In the rows, zero is written as 128.
Each named move below is a turn or a mirror, shown by a few rows before and after it. Which moves, in which order, take the first row of each later pair to the second? The first pair is answered.
meka (before => after):
[134 122 120 135 103 135 137  89 138] => [134 136  91 132 133 118 131 115 154]
[142 104  89 148 147  70 125 168 145] => [139  71 155 155  81 106 137 111 106]
[115 115 208 130 120 140 155 127  98] => [116 150 139 124 189 102 142 186 137]
lodob (before => after):
[159 121 140 150 161 149 100 155  93] => [140 112 145 155  89 168 109 120  97]
[186 118 106  99 238 119  94 108  96] => [139  93 115 117  64 165 119  16 108]
[121 122 151  90 145 145 130 128 123] => [116 120 152  92 128 149 133 119 125]
neme (before => after):
[112 147 133 128 142 135 134 149 142] => [109 135 144 130 108 148 137 124 134]
[141 149  86 120  87 120 116 122 144] => [142 157  81 118 104 115 115 133 148]
[116 128 103 131 108 120 151 118 116] => [117 135  97 128 129 113 149 135 119]
moker (before => after):
[100 124 125 121 123 141 138 169 121] => [131 103  95 113 134 126 112 148 112]
[133 126 132 128 132 117 123 127 113] => [125 131 143 127 125 121 130 130 114]
[121 165 128 122 135  91 124 158 153] => [154 124 114 114 107  92  97 102 126]
Kife (before => after):
[ 55 170 112 148 137 144 180 216 153] => [123 139  50 130 207 103 127 204 131]
[ 92 133 127 115 113 120 100 122 147] => [ 91 142 144 116 134 122 105 140 143]
[139 125 111 123 138 109 107 137 148] => [121 128 116 127 103 120 119 126 156]
Then:
Each pair is two moves apart.
[144 131 160 126 179 124 103 140 128] => [147 108 174 128 135 140 102  98 114] : moker, lodob
[ 92 112 100 113  82 142 122 113 155] => [ 87 128  83 112 111 130 122 142 169] : neme, lodob
[103 115  61 147 122 119 121 115 124] => [ 69 141 104 157 115 136 151 142 133] : meka, moker
[128 124 153 127 150 144 143 125 103] => [140 107 125 123 130 139 127  99 103] : Kife, lodob
[133 129  69 137 160 124 111 102 146] => [134 138 114 138 203 129 121 130 128] : moker, lodob
[172 116 122 116 168 122  88 123  98] => [120 139 195 133 120 159 135 132 103] : meka, moker
[168 102 144 137 132 141 112  86 131] => [148 112 174 142 121 156 133  96 133] : neme, moker
[104 180 108 100 126 123 105 151 175] => [ 96 168 117 104  85 135 110 126 173] : lodob, neme
[ 85 173 163 144 180 161 107 152 147] => [115 155 153 135 208 150  87 144 129] : lodob, Kife
[150 107 111 132 114 139  94  79  88] => [116 167 129 138 183 130 124 168 118] : Kife, neme
[130 124 144 132 119 141 132 125 136] => [139 123 114 128 131 128 121 126 145] : moker, Kife
[136 106 142 141  96 151 124 101 114] => [142 132 141 138 173 133 126 158 120] : Kife, moker
[107 130  96 114  93 141 134 102 152] => [ 98 143  92 115 106 138 138 121 162] : moker, neme
[123 109  98 128 133 132 123 127 143] => [112 114 102 130 126 136 131 132 150] : moker, meka
[115 121 119 131  60 111 147 116 138] => [166 112 109 115 159  82 118 143 112] : Kife, moker
[108 155 112 123 130 129 153 150 135] => [122 128 114 121  92 137 146 105 118] : Kife, neme
[169 105 124 117 143 135 102 115  84] => [146 143  99 120 172 121 112 169 120] : Kife, neme
[ 85 151 144 128 111 112 131 128 167] => [119 142 110 117 160  89 104 134 160] : lodob, Kife
[107 144 130 130  88 121 133 123 130] => [112 156 109 128 124 105 125 147 141] : meka, lodob
[ 94 140 130 150  86 133 146 130 143] => [120 113 141 145  82 137 132  97 118] : moker, meka
[ 72 157 152 142 111 139 161 163 159] => [120  96 160 134  72 148 131  83 109] : Kife, neme
[120 173 100 133 144 113 141 186 138] => [113 167  74 133 106 114 135 162 150] : neme, meka
[121 121 139 141  93 124 130 130 128] => [129 130 107 138 124 107 121 149 140] : moker, Kife
[100 145 130 123  99 111 145 144 120] => [108 139 104 121 100 103 133 136 126] : moker, Kife
[143 127 111 135 128 120 109 128 125] => [129 136 149 140 133 133 126 144 120] : moker, Kife
[162 108  73 128 230  91  93 117  94] => [175  78 104 129 195 112  89  71  61] : neme, lodob
[130 124 120 134 149 124 131 143 128] => [121 130 114 134 138 125 133 145 137] : lodob, neme
[125 117 140 117  94 144 123  97 137] => [148 117 102 110 137 120 101 109 140] : moker, moker
[ 97 148 138 137 116 146 150 138 140] => [104 137 149 137 105 152 148 125 129] : lodob, neme
[ 95 142 153 154  81 134 169 122 155] => [ 97 162 113 151 127 112 163 157 176] : meka, lodob
[132 136  87 140 110 133 126 109 123] => [109 159 116 147 118 142 147 139 130] : Kife, meka
[138 107 142 120  81 135 112  92 125] => [150  99 145 119  99 131 104  92 115] : neme, moker
[138 114 153 129 123 138 131 111 103] => [112 134 154 135 111 140 147 129 123] : moker, lodob
[119 116 194 128  76 168 145  78 101] => [170 106 190 115 174 143 117 105  72] : lodob, moker
[146 135 108 134 182 147 125 151 116] => [152 127  85 132 172 142 115 137 119] : moker, meka
[179  54 147 119  98 149 106  32  69] => [135 156 165 122 251 123 144 198 118] : Kife, neme
[126 142  82 122  67 109  86 111 159] => [118 161  76 123  93 103  91 142 173] : moker, moker
[160 112  83  95 205 106 135 178 111] => [125 136  52 103 170 106 149 190 152] : lodob, neme
[162 119 153 126 175  98 124 151  91] => [133 138 186 132 155 115 148 164  98] : moker, moker
[117 138 160 156  44 170 155  76 132] => [137 177 189 148 193 143 156 175 120] : Kife, meka
[ 93 132  88 129  80 121 140 135 151] => [110 106 160 128  77 144 145 109 101] : lodob, meka
[144 106  93 125  95 130 115 103 132] => [127 112 147 133  83 151 137 108 119] : lodob, moker
[137 115 103 114  98 123 148 116 129] => [143 125  91 112 130 111 144 136 133] : meka, lodob
[158 118 110 121 187 116 110 150 116] => [139 107  71 126 100 123 107 104 140] : Kife, meka
[129 114  59 123  84 113 116 102 153] => [ 81 152 107 134  77 131 154 140 171] : meka, moker
[175  89 126 149 168 136  82 112  98] => [159 102 170 154 177 148 103 133  92] : moker, Kife
[134 115 143 125 110 142 130  98 108] => [110 138 154 130 111 146 150 126 124] : moker, neme
[152  81 153 116 140 141 131  90  97] => [157  96 143 113 183 128 129 118 103] : lodob, neme
[127 116 111 128 123 127 117  99 117] => [109 127 146 135 116 140 137 109 117] : lodob, moker
[102 126  94 135  77 115 124 108 155] => [110 131  76 133 103 101 117 124 163] : lodob, Kife
[151 101  73 114  60 134 159 118 157] => [176  77 147 111  81 152 162 101 102] : lodob, meka
[124 135 187 123 156 127 137 215 136] => [170  95 192 114 168 125 109 175  97] : neme, Kife
[146 139 168 142 127 151 136 114 141] => [165 131 108 135 137 128 112 104 152] : moker, Kife
[122 153 162 102 100 143 144 131 121] => [114 165 132 102  96 136 144 139 143] : meka, lodob
[119 138 201 132 143 137 140 155 113] => [158 126 147 120 189 107 106 154 110] : neme, moker
[142 124 151 133 124 131 124 114 116] => [131 128 146 135 109 135 129 111 126] : neme, lodob
[125 108 140 148 110 156 145 161 179] => [131  97 139 146  93 158 140 141 173] : Kife, lodob
[160 129 102 119 164 111 110 137 129] => [135 129  86 127  95 122 121 110 151] : Kife, meka
[128 104 116 111 116 139 134  92 130] => [118 119  95 113 120 132 137 109 150] : neme, Kife
[ 92 162 119 131 102 126 164 177 156] => [169  86 104 114  96 118 111  93  97] : Kife, moker
[152 121 136 106 180 107  87 118 119] => [ 94 151 191 123 133 140 132 135 135] : neme, moker
[155 109  82 128  96 121  96  98 118] => [ 99 171 125 141 126 131 142 180 153] : moker, neme
[130 103 130 112 160 120 125 110 135] => [120 115 116 114 160 116 129 122 150] : Kife, neme
[125 129 133 130 172 126 134 149 125] => [143 108 112 125 162 120 117 124 120] : moker, meka
[100 130 155 140  92 142 180 128 134] => [115 116 173 138 102 146 173 115 113] : lodob, neme
[131 122  81 108  73 116 137 114 123] => [127 137  68 107  91 108 138 136 136] : neme, lodob
[127 140  96 133 160 119 129 139 152] => [111 149 136 139 159 133 147 152 145] : meka, moker
[141 135 149 126 203 129 122 183 124] => [104 154  77 134 138 121 127 178 182] : lodob, meka
[116 114 162 128  72 149 139  80 120] => [111 122 105 126  63 133 129  83 149] : meka, neme
[142 126 105 122 155 115 118 141 119] => [129 132  88 123 126 117 121 136 136] : Kife, neme
[128 133 158 127 160 138 134 150 139] => [143 103 113 122 109 135 114  98 139] : Kife, lodob
[134 132 117 137 134 123 115 109 135] => [134 133 119 135 142 121 115 115 134] : meka, neme
[141 110  82 119  72 140 137  78 134] => [107 172 106 125 150 133 167 175 163] : moker, lodob
[ 69 150 185 140 105 161 168 135 128] => [134 112 197 124 175 146 130 118  73] : Kife, meka
[107 137 144 143  78 141 152 115 141] => [119 125 120 141  73 132 138  98 142] : moker, neme
[128 133 139 119 153 110 123 148 128] => [137 110 123 119 112 113 114 108 124] : Kife, meka
[ 73  88 104 124  56 134 148  93 126] => [ 49 138  90 127 120 116 164 171 161] : meka, Kife
[133 122 117 129 102 130 129 114 128] => [125 139 146 129 136 131 142 146 124] : Kife, lodob
[159 132 100 127 148 101 113 121 131] => [133 130 166 138  99 133 140 102 115] : meka, Kife
[170 103 110 131 143 117  95 103  97] => [ 96 150 170 151 103 151 153 141 126] : lodob, moker
[ 73 105  97 157 138  82 138 143 117] => [ 88  98 123 155 167  82 133 147  94] : meka, lodob
[131 137 154 128 144 135 146 129 135] => [147 117 141 124 131 132 131 104 125] : moker, neme
[114 149 206 138 132 141 156 150 111] => [165 106 186 126 144 128 119 107  76] : moker, meka
[102 172 153 151 144 139 138 169 141] => [154 139 136 136 188 120 102 149 108] : meka, Kife
[115 142 133 129 131 128 141 146 131] => [136 130 129 124 149 121 130 139 119] : meka, Kife
[157 109 140 147 162 120 116 116 102] => [101 148 150 160 121 135 151 146 141] : Kife, moker
[116 103 188 131 136 156 144 135  82] => [150  80 152 122 154 137 116 116  70] : moker, moker
[174 123 125 131 175 148  89 114  98] => [137 161 148 139 189 153 116 164 121] : moker, moker
[132 119 175 163 104 136 172  98 120] => [179  98 108 147 152 101 130  92 114] : lodob, Kife
[ 66 164 123 152  79 135 171 149 158] => [ 88 139 193 152  88 155 175 128 108] : lodob, meka
[141 123  73 127 134  99 107 127 151] => [165 111 118 124 174 103 103 130 116] : meka, lodob
[144 143 122 138 111 110 110 119 100] => [127 155 145 142 105 121 124 129 102] : lodob, moker
[105 100 163 141 158 130 139 146 140] => [132  81 148 133 168 122 120 128 126] : neme, Kife
[180  93 118 110 135  92 127  83  84] => [107 171 131 125 161  93 176 178 142] : moker, meka
[126 160 127 133 137 139 129 142 144] => [127 144 127 132 102 149 128 111 137] : moker, Kife
[151 104  80 123 184 108 102 157 123] => [125 122  58 129 160 108 112 166 152] : lodob, neme
[186  88 123 102 173 127  98 133 102] => [163 110  59 105 150 111  98 144 148] : lodob, meka
[127 125 175 128 100 140 139 100 108] => [121 137 187 129 126 137 147 126 111] : moker, meka
[101 168  54 143 112 106 125 150 174] => [ 86 150 155 154  50 155 155 111 133] : Kife, meka
[162  97 153 119 130 129 112 109  87] => [147 134  87 117 164 103 108 156 134] : Kife, meka
[ 81 148 149 144  65 147 166 144 168] => [127 124 220 136 132 152 156 145 105] : Kife, meka
[ 88 113 144 147  30 168 179 106 156] => [118 141  29 132 138 103 141 171 199] : moker, Kife
[ 95 142 164 131 111 140 139 141 152] => [148 117 104 115 158 107  95 127 141] : neme, moker
[ 91 131 157 132 108 145 151 116 113] => [118 124  74 121 133 112 117 115 131] : moker, Kife
[148 131 122 133 106 119 119 117 111] => [142 147 130 133 139 115 127 147 116] : moker, Kife
[ 99 145 178 100 100 172 180 164 145] => [168 124 106  76 198 126 124 173 130] : neme, Kife
[142 121 128 120 144 133 133  93 102] => [114 153 133 126 160 133 154 136 125] : moker, meka
[149 128 144 118 154 128 115 122  97] => [134 139 161 122 152 136 127 135 102] : moker, neme
[142  92 156 125 128 140 110 105  93] => [113 124 181 132 143 147 135 147 107] : lodob, moker
[ 81 158  57 130 104 120 136 132 175] => [ 68 147 166 139  74 162 165 112 130] : Kife, meka
[ 96 116 110 134 128 117 133 170 131] => [ 96 106 101 134 101 119 127 148 131] : Kife, lodob
[138  99 137 116 123 136 133 103 120] => [120 128 139 119 159 132 145 147 135] : Kife, moker
[119 157 118 141 169 107 139 168 140] => [160 107  87 130 140 101 104 103 114] : moker, meka
[126  99 132 145 102 127 115  99 110] => [112 132 154 147 159 123 132 155 118] : Kife, neme
[131 147 153 150 141 135 116 142 142] => [142 142 126 147 148 123 104 138 146] : lodob, moker
[157 140 115 128 174  98 118 130 138] => [109 164 123 141 117 117 147 136 170] : lodob, moker
[105 129 152 142 140 139 152 100 106] => [110 121 143 141 128 137 146  88 105] : moker, neme
[164 108 148 128 143 125 125 102 104] => [146 113 105 131  98 121 125  89 134] : meka, Kife
[149 122 135 128 157 117 124 134  98] => [131 125 164 133 133 130 139 131  98] : meka, moker
[133 116  89 141 114  89 108 127 136] => [106 140 105 148 120  94 128 158 149] : moker, moker
[139 122 132 122 125 125 115 109 115] => [116 147 140 127 136 128 133 142 132] : moker, meka
[144 105 105 142 148 107  89 118 114] => [105 143 108 151 149 108 114 161 147] : moker, meka
[118 146 158 131 142 136 153 156 126] => [160 106 140 122 138 128 121 110  98] : moker, meka
[117  89 155 127  90 163 143  73  67] => [125  83 102 123  79 147 127  61  83] : meka, moker
[105 128 199 132 106 170 156 123 114] => [ 86 142 182 136  94 168 162 132 135] : neme, lodob
[152  60 152  91 165 135  93  97  87] => [149  52 137  92 133 136  92  78  93] : meka, neme
[112 133 113 135  91 141 139 110 145] => [155 119 104 124 161 119 115 121 121] : Kife, moker
[134 139  93 110 173 103 116 159 132] => [159 108 122 106 169 113 105 125  95] : moker, lodob
[130 104 105 117  60 142 133  79 144] => [151  88 160 115  89 152 133  76 105] : lodob, moker
[122 134 137 129 173  87 114 174 126] => [ 97 145 107 134 133  88 121 171 157] : lodob, moker
[112 112 114 101  96 127 134 114 153] => [122 124  98  97 141 113 127 142 157] : meka, lodob
[123 154 160 123 150 134 130 136 120] => [148 125 127 116 129 127 107  94 112] : Kife, neme
[131 132 168 137 152 127 137 149 102] => [157 110 145 130 147 120 117 122  91] : neme, Kife
[142 123 104 105  95 138 126  95 115] => [143 144 148 103 164 137 138 146 104] : Kife, Kife
[137 122  98 121 132 133 132 123 106] => [119 138  95 125 124 135 144 136 122] : Kife, meka
[112 145 125 120 122  84 111 103 169] => [100 152 150 125 113  94 124 108 167] : Kife, neme
[138  97 190 123 148 142 122 101  76] => [136  98  64 118 112 109  93  84 130] : meka, Kife
[ 83 144 120 119  78 126 172 123 189] => [111 156 104 110 175  99 155 170 183] : neme, Kife
[119 140 111 122 136 120 126 143 137] => [118 126 131 124 102 134 128 115 125] : Kife, meka
[156  95  94 125 112 117 103  85 113] => [131 142 155 132 185 121 135 166 115] : moker, Kife
[169 135 132 146 123 122 127 128 126] => [162 142 117 147 122 118 129 137 138] : Kife, meka
[123 116 155 139  81 147 142 102 114] => [118 144  77 133 118 113 129 143 160] : meka, Kife
[159  93 133 126 101 124  99 102 123] => [108 144 167 139 117 134 140 167 153] : moker, neme
[ 86 108 145 145  81 162 175 115 129] => [ 81 134  85 141 115 134 166 154 168] : meka, lodob
[161 147 123 118 171 138  84 139 118] => [139 158  80 123 129 134  90 131 151] : lodob, meka
[158  73 109 116 122 129  94 117  91] => [ 95 134 159 131 141 144 144 195 123] : moker, neme
[128 121  98 136 107 108 102 120 138] => [115 142 101 137 123 105 112 148 150] : moker, moker
[146 146 100 126  90 116 122 133 137] => [161 148 106 123 133 109 117 153 126] : meka, lodob
[110 136 145 124  43 144 158  86 141] => [107 169  68 117 104 105 146 144 187] : meka, lodob
[ 84 131 155 143  70 187 155 123 128] => [176  81 117 119 163 150  93 103  76] : lodob, moker
[119 145 177 106 196 116 166 167 109] => [172  84 147  94 163 111 124  91  74] : moker, neme
[100 180 138 126 103 148 146 156 150] => [135 133 153 122  71 160 128  95 110] : Kife, neme
[160 114  90 130 134 120 118 122 158] => [124 126 127 140  88 146 147 119 165] : lodob, moker
[104 145 160 129 105 135 147 133 140] => [127 131  93 121 106 111 116 117 153] : moker, Kife
[163  95 126 109 127 112 114 110 107] => [135 135 120 113 162 103 131 167 136] : Kife, neme
[158 116 117 121 148 117 104 119 111] => [128 119 143 131  88 140 126 103 119] : neme, Kife
[103 116  99 130  32 146 136  74 144] => [104 126  54 126  52 127 128  92 167] : meka, moker
[161 121 108 144 151 100 117 124 114] => [161 118 124 145 157 103 119 124 107] : meka, neme
[111 134 174 123 112 146 143 129 129] => [149 101 141 115 116 131 112  95 113] : moker, moker
[127 137  68 133 112  95 130 145 178] => [131 120  73 132  78 104 126 114 169] : moker, meka
[147 121 148 117 154 130 110 124 108] => [136 139 105 117 157 115 108 140 139] : lodob, meka
[148 115 192 131 120 145 129 128 106] => [153 123 186 128 153 135 126 150 109] : lodob, neme
[ 97 154 141 124  94 142 155 141 139] => [136 149 106 112 166 111 127 162 131] : neme, Kife
[179  66 150 127  86 103 119  93 117] => [183  72 180 126 118 105 125 110 102] : neme, meka
[167  87 129 123 112 123 117  81  81] => [113 131 194 137 112 148 166 131  94] : lodob, moker
[141 124  96 126 168  96 100 133 134] => [ 91 143 106 140  96 118 130 128 164] : Kife, moker
[152 102 193  99 152 135 129 111 117] => [147  92 178 101 109 138 126  84 123] : meka, neme
[149 135  97 122 200 103 113 160 103] => [118 160  69 128 172 101 126 172 136] : lodob, neme
[106 147 110 149  93 133 116  82 137] => [139 146 105 138 176 110  96 111 122] : Kife, moker
[139 136 115 140 163 103 112 147 136] => [106 150 113 146 118 115 129 146 159] : lodob, moker
[100 144 159 107 107 117 132 127 142] => [133 127 114  99 133  94 102 115 137] : meka, moker
[ 84 170 150 168 177 139 142 169 124] => [139  96  96 159 108 135  93  61  94] : moker, lodob
[142 162  97 120 110 107 128 118 145] => [150 166 107 118 144 101 126 135 134] : moker, lodob
[135 134 176 158  71  98 129  79 109] => [ 96 177 160 165  81  91 151 128 151] : moker, lodob
[109 134 144 124 142 122 115 153 175] => [117 120 114 122 117 119 101 127 179] : Kife, Kife
[151  94 216 124 135 161 143 106  80] => [159 111 201 119 194 144 137 145  87] : lodob, neme
[150 129 132 120 211 101 124 164 120] => [142 133  74 120 185  89 114 156 149] : neme, meka
[ 48 181 103 142  90 120 153 177 217] => [108 168  60 124 186  81 112 198 201] : lodob, Kife
[142 127 171 121 176 138  83 138 128] => [141 136 136 120 182 126  77 149 147] : neme, meka
[ 85 139 152 132  76 145 157 141 151] => [111 134  69 121  98 111 124 140 172] : moker, Kife
[ 98 179 174 169 169 125 139 171 136] => [168 128 137 152 203  99  88 130  99] : meka, Kife
[122 146  51 128 144 103 113 147 163] => [ 82 153 183 143 102 159 166 145 129] : moker, Kife
[136 103 190 129  89 160 142 101  84] => [ 99 131  99 135  44 141 144 111 153] : meka, lodob
[ 88 150 115 116  99 102 103 144 196] => [109 134  92 111 101  94  86 127 190] : neme, moker
[115 141 118 117 175 110 134 151 166] => [118 140 144 117 182 117 138 153 152] : meka, moker
[128 115 124 127 107 136 114 110 132] => [121 126 115 128 106 133 117 119 144] : neme, lodob
[133 126  67 132 113 121 107 133 143] => [129 132  67 135 120 120 110 144 147] : Kife, moker
[175 131 138 111 174 118 110 143  95] => [154 115 168 119  95 148 126 100  88] : neme, Kife
[136 126  72 116  81 124 123  89 158] => [153 108  94 113  82 130 118  69 135] : lodob, neme
[ 85 135 147 152  55 158 171 120 145] => [115 118 205 148 100 165 167 118  97] : Kife, neme
[159 121 144 130 110 145 135 115 141] => [151 129 135 133 101 146 139 119 153] : neme, lodob
[105 153  98 133 171 108 134 162 149] => [125 129 168 133 185 127 134 145  99] : meka, lodob
[131 137 174 123 167 117 174 188 135] => [158  81  93 115  71 112 135  89 138] : Kife, lodob
[126 145 135 101 145 123 127 149 135] => [134 139 139  99 149 123 124 144 128] : meka, moker
[153 156  92 134 156  81 135 176 161] => [144 132  77 138  68  95 132 116 165] : Kife, neme
[137  84 188 128  81 167 134  75  84] => [155  73 120 120  70 147 108  55 100] : meka, moker
[118 134 168 145 124 142 187 124 127] => [114 141 159 146 123 141 189 130 135] : neme, lodob
[149 129 145 116 172 104  77 172 134] => [158 118 154 115 168 107  72 159 123] : moker, neme
[124  98 100 120  80 119 123  94 117] => [105 140 163 125 157 121 152 170 113] : Kife, lodob
[142 135 101 119 210 100 118 173 129] => [111 146 183 131 188 133 155 181 114] : meka, moker
[166 134 128 116 215  94 108 162 101] => [170 125 150 117 213 101 110 153  86] : moker, neme
[ 80 173 100 145 130 122 145 178 178] => [ 99 167 163 143 180 131 150 192 136] : neme, Kife
[134 120 178 138 126 138 121 113 110] => [119 125 170 141 100 141 128 108 125] : neme, lodob
[130 106 185 145 171 123 137 146 134] => [123  84 137 147  86 126 127  87 150] : Kife, Kife
[112  98 148 166 106 123 130 105 116] => [117 102 165 165 130 123 134 118 106] : neme, meka
[ 95 153 132 144  85 137 171 140 146] => [114 146  74 137  94 113 147 132 159] : moker, Kife
[162 111 102 124 159 119  95 133 120] => [135 103 156 134  90 153 123 102 111] : meka, Kife
[103 145 130 130 120 130 134 126 148] => [109 138 153 130 118 138 136 117 133] : lodob, meka
[ 94 120 135 148 107 119  98 107 147] => [119 117 130 141 159 103  83 122 133] : Kife, moker
[108 140 116 137  88 141 139 138 138] => [113 144  98 135 112 129 133 153 146] : moker, Kife
[138 142 160 123 133 126 103  88  85] => [139 139 115 122 116 114  91  77 101] : neme, Kife
